In the data rows, the value 500 means zero.
Here is a table of points, one per row:
(652, 432, 387, 586, 558, 240, 483, 480, 457, 636, 623, 366, 503, 538, 480, 534, 656, 528, 457, 548, 455, 452, 509, 468, 400, 397, 400, 334, 600, 547, 472, 352, 548, 593, 374, 502, 579)
(369, 529, 627, 440, 480, 581, 560, 515, 482, 391, 439, 628, 531, 335, 350, 484, 400, 505, 410, 342, 420, 553, 0, 414, 537, 585, 594, 397, 447, 383, 618, 562, 384, 461, 388, 286, 557)
(417, 413, 637, 321, 318, 474, 648, 435, 404, 318, 521, 600, 639, 476, 402, 633, 388, 513, 441, 609, 436, 577, 517, 604, 564, 601, 635, 406, 433, 593, 659, 526, 632, 421, 578, 572, 540)
(521, 414, 455, 580, 591, 436, 565, 465, 511, 605, 582, 480, 500, 469, 514, 500, 522, 574, 455, 553, 455, 421, 511, 626, 406, 632, 392, 625, 628, 565, 439, 592, 574, 607, 621, 524, 554)
(551, 473, 452, 575, 558, 523, 473, 502, 543, 642, 479, 423, 429, 472, 567, 449, 559, 504, 397, 528, 382, 414, 522, 367, 598, 431, 625, 562, 613, 338, 452, 388, 568, 446, 427, 538, 344)
(493, 386, 481, 620, 428, 546, 568, 343, 380, 436, 548, 543, 606, 480, 525, 528, 524, 508, 474, 597, 447, 386, 525, 433, 350, 610, 430, 379, 426, 550, 419, 564, 328, 394, 421, 530, 542)
(465, 401, 535, 447, 405, 497, 578, 448, 388, 511, 588, 532, 586, 520, 483, 609, 473, 550, 472, 277, 466, 630, 379, 431, 611, 560, 403, 397, 411, 572, 380, 544, 356, 411, 607, 555, 513)
(458, 462, 488, 487, 435, 568, 577, 392, 459, 464, 523, 547, 554, 464, 530, 502, 452, 555, 443, 506, 451, 615, 533, 404, 586, 592, 406, 379, 423, 563, 701, 523, 333, 667, 604, 567, 547)
(365, 468, 642, 397, 357, 495, 537, 405, 413, 394, 506, 604, 599, 423, 430, 583, 405, 536, 428, 318, 456, 563, 560, 406, 574, 564, 385, 408, 465, 589, 626, 532, 432, 429, 593, 224, 523)
(655, 570, 315, 761, 680, 453, 320, 672, 611, 516, 500, 328, 308, 667, 588, 382, 596, 470, 358, 503, 655, 457, 518, 596, 381, 476, 598, 523, 572, 372, 489, 419, 518, 570, 450, 518, 386)
(566, 449, 406, 627, 622, 420, 439, 532, 565, 731, 567, 402, 455, 698, 637, 430, 652, 504, 435, 538, 423, 458, 502, 372, 369, 444, 396, 587, 593, 595, 497, 380, 544, 546, 412, 496, 308)
(608, 445, 423, 440, 514, 374, 505, 426, 461, 419, 547, 443, 563, 513, 601, 509, 636, 603, 457, 540, 464, 428, 521, 634, 362, 629, 413, 403, 369, 536, 435, 572, 569, 620, 586, 521, 518)
(506, 625, 461, 496, 475, 506, 420, 510, 567, 483, 444, 572, 441, 532, 441, 506, 435, 408, 628, 551, 630, 635, 497, 589, 558, 439, 557, 555, 637, 404, 418, 404, 564, 370, 427, 545, 350)
(299, 391, 603, 433, 380, 503, 635, 418, 363, 424, 500, 643, 662, 266, 304, 656, 444, 639, 442, 316, 451, 565, 559, 639, 565, 561, 640, 409, 676, 579, 627, 526, 388, 443, 576, 589, 526)
(432, 530, 545, 513, 434, 497, 551, 497, 450, 454, 476, 612, 548, 452, 431, 475, 367, 506, 654, 305, 673, 572, 564, 369, 542, 631, 611, 618, 444, 376, 642, 589, 366, 457, 378, 249, 592)
(561, 562, 566, 513, 554, 555, 530, 510, 472, 418, 505, 511, 510, 480, 531, 522, 525, 535, 404, 559, 422, 617, 541, 405, 583, 376, 513, 609, 416, 613, 414, 597, 322, 395, 378, 555, 567)
(403, 557, 586, 456, 509, 578, 468, 548, 534, 453, 437, 509, 475, 556, 503, 420, 452, 484, 611, 557, 646, 614, 521, 607, 551, 425, 581, 565, 383, 388, 403, 354, 565, 402, 422, 477, 645)
(494, 434, 374, 517, 474, 551, 529, 479, 491, 517, 580, 500, 519, 524, 614, 501, 606, 528, 431, 537, 454, 405, 514, 379, 618, 390, 393, 595, 509, 576, 456, 611, 588, 609, 366, 531, 574)
(470, 512, 517, 464, 527, 457, 560, 459, 462, 496, 542, 474, 505, 443, 530, 549, 511, 581, 446, 568, 454, 470, 535, 380, 605, 625, 422, 364, 406, 570, 416, 571, 607, 638, 596, 529, 543)
(418, 537, 623, 433, 515, 527, 459, 560, 498, 399, 367, 544, 466, 468, 435, 402, 464, 380, 622, 557, 629, 588, 512, 594, 551, 405, 558, 575, 393, 396, 682, 646, 570, 555, 400, 591, 336)
(477, 670, 585, 466, 489, 666, 415, 623, 628, 432, 303, 556, 404, 405, 395, 314, 415, 325, 572, 558, 602, 571, 535, 602, 533, 429, 542, 540, 388, 472, 655, 395, 547, 403, 452, 240, 385)
(545, 459, 513, 479, 335, 477, 585, 513, 399, 475, 514, 503, 561, 437, 532, 576, 488, 618, 467, 597, 476, 369, 485, 405, 341, 585, 421, 388, 436, 558, 427, 557, 330, 388, 602, 548, 539)
(457, 536, 502, 292, 646, 689, 482, 588, 596, 498, 467, 487, 488, 486, 415, 474, 455, 376, 609, 549, 639, 603, 522, 568, 528, 440, 544, 542, 636, 409, 492, 401, 554, 393, 433, 558, 379)
(623, 453, 391, 551, 519, 364, 480, 455, 501, 588, 665, 366, 453, 640, 566, 510, 668, 574, 435, 537, 461, 430, 498, 600, 370, 397, 663, 609, 598, 573, 461, 613, 534, 578, 651, 513, 568)
(512, 511, 484, 367, 518, 632, 491, 573, 452, 402, 458, 570, 547, 513, 430, 534, 438, 543, 647, 570, 389, 581, 540, 596, 550, 380, 577, 582, 420, 355, 650, 585, 578, 413, 644, 249, 575)
(450, 675, 475, 509, 561, 531, 362, 685, 619, 416, 293, 460, 388, 626, 549, 329, 455, 348, 607, 519, 595, 407, 506, 570, 572, 449, 558, 538, 622, 426, 438, 424, 524, 620, 467, 555, 404)
(538, 695, 554, 439, 373, 656, 354, 640, 641, 499, 374, 487, 375, 508, 407, 372, 427, 318, 607, 527, 587, 620, 513, 559, 529, 452, 562, 545, 611, 429, 405, 416, 542, 654, 443, 557, 399)
(401, 497, 600, 488, 431, 393, 585, 501, 439, 545, 525, 538, 600, 422, 544, 567, 537, 500, 459, 291, 457, 610, 538, 406, 330, 577, 411, 401, 426, 550, 660, 554, 373, 397, 594, 581, 549)
(546, 586, 494, 542, 536, 569, 440, 553, 602, 470, 457, 505, 452, 497, 477, 398, 464, 468, 640, 530, 634, 355, 518, 372, 581, 425, 582, 575, 367, 403, 437, 369, 552, 397, 459, 572, 361)
(630, 468, 400, 511, 714, 395, 386, 544, 634, 611, 496, 364, 389, 629, 684, 485, 609, 512, 698, 510, 395, 430, 498, 593, 498, 460, 624, 547, 585, 626, 480, 396, 516, 569, 414, 524, 614)
(526, 492, 398, 542, 479, 444, 495, 453, 464, 537, 543, 387, 467, 453, 620, 483, 535, 492, 423, 515, 437, 419, 517, 590, 350, 399, 374, 621, 598, 575, 463, 340, 570, 600, 391, 530, 587)
(624, 431, 513, 544, 496, 479, 541, 431, 449, 606, 597, 464, 513, 541, 547, 576, 573, 552, 446, 550, 473, 405, 510, 630, 645, 633, 388, 486, 633, 556, 460, 585, 570, 591, 605, 515, 556)
(453, 470, 503, 493, 499, 434, 507, 450, 551, 512, 465, 518, 463, 380, 470, 557, 451, 457, 417, 588, 425, 618, 540, 398, 583, 621, 387, 632, 411, 445, 423, 566, 333, 399, 628, 554, 573)
(464, 426, 515, 548, 513, 530, 530, 417, 437, 532, 519, 524, 518, 603, 363, 565, 490, 557, 442, 263, 444, 380, 531, 411, 346, 604, 410, 395, 409, 567, 426, 564, 616, 383, 560, 559, 554)
(532, 452, 474, 676, 548, 431, 507, 381, 507, 564, 603, 491, 528, 562, 550, 602, 497, 580, 462, 557, 478, 428, 506, 385, 361, 341, 425, 365, 433, 552, 448, 582, 583, 624, 616, 521, 555)
(516, 589, 474, 447, 531, 529, 438, 598, 569, 602, 448, 518, 454, 523, 557, 484, 434, 370, 600, 528, 639, 356, 521, 597, 570, 437, 583, 544, 585, 402, 433, 399, 523, 557, 437, 528, 359)
There is one direction along which these points spread out most. How many in every 100 of the points above lie lower along it than each point below? Round to a whole number. More than half of the points above lie lower than the first one.
(506, 625, 461, 496, 475, 506, 420, 510, 567, 483, 444, 572, 441, 532, 441, 506, 435, 408, 628, 551, 630, 635, 497, 589, 558, 439, 557, 555, 637, 404, 418, 404, 564, 370, 427, 545, 350) 78
(538, 695, 554, 439, 373, 656, 354, 640, 641, 499, 374, 487, 375, 508, 407, 372, 427, 318, 607, 527, 587, 620, 513, 559, 529, 452, 562, 545, 611, 429, 405, 416, 542, 654, 443, 557, 399) 92
(457, 536, 502, 292, 646, 689, 482, 588, 596, 498, 467, 487, 488, 486, 415, 474, 455, 376, 609, 549, 639, 603, 522, 568, 528, 440, 544, 542, 636, 409, 492, 401, 554, 393, 433, 558, 379) 72
(512, 511, 484, 367, 518, 632, 491, 573, 452, 402, 458, 570, 547, 513, 430, 534, 438, 543, 647, 570, 389, 581, 540, 596, 550, 380, 577, 582, 420, 355, 650, 585, 578, 413, 644, 249, 575) 44
(566, 449, 406, 627, 622, 420, 439, 532, 565, 731, 567, 402, 455, 698, 637, 430, 652, 504, 435, 538, 423, 458, 502, 372, 369, 444, 396, 587, 593, 595, 497, 380, 544, 546, 412, 496, 308) 83
(453, 470, 503, 493, 499, 434, 507, 450, 551, 512, 465, 518, 463, 380, 470, 557, 451, 457, 417, 588, 425, 618, 540, 398, 583, 621, 387, 632, 411, 445, 423, 566, 333, 399, 628, 554, 573) 31
(458, 462, 488, 487, 435, 568, 577, 392, 459, 464, 523, 547, 554, 464, 530, 502, 452, 555, 443, 506, 451, 615, 533, 404, 586, 592, 406, 379, 423, 563, 701, 523, 333, 667, 604, 567, 547) 17
(526, 492, 398, 542, 479, 444, 495, 453, 464, 537, 543, 387, 467, 453, 620, 483, 535, 492, 423, 515, 437, 419, 517, 590, 350, 399, 374, 621, 598, 575, 463, 340, 570, 600, 391, 530, 587) 64
(465, 401, 535, 447, 405, 497, 578, 448, 388, 511, 588, 532, 586, 520, 483, 609, 473, 550, 472, 277, 466, 630, 379, 431, 611, 560, 403, 397, 411, 572, 380, 544, 356, 411, 607, 555, 513) 8
(432, 530, 545, 513, 434, 497, 551, 497, 450, 454, 476, 612, 548, 452, 431, 475, 367, 506, 654, 305, 673, 572, 564, 369, 542, 631, 611, 618, 444, 376, 642, 589, 366, 457, 378, 249, 592) 28
(516, 589, 474, 447, 531, 529, 438, 598, 569, 602, 448, 518, 454, 523, 557, 484, 434, 370, 600, 528, 639, 356, 521, 597, 570, 437, 583, 544, 585, 402, 433, 399, 523, 557, 437, 528, 359) 86
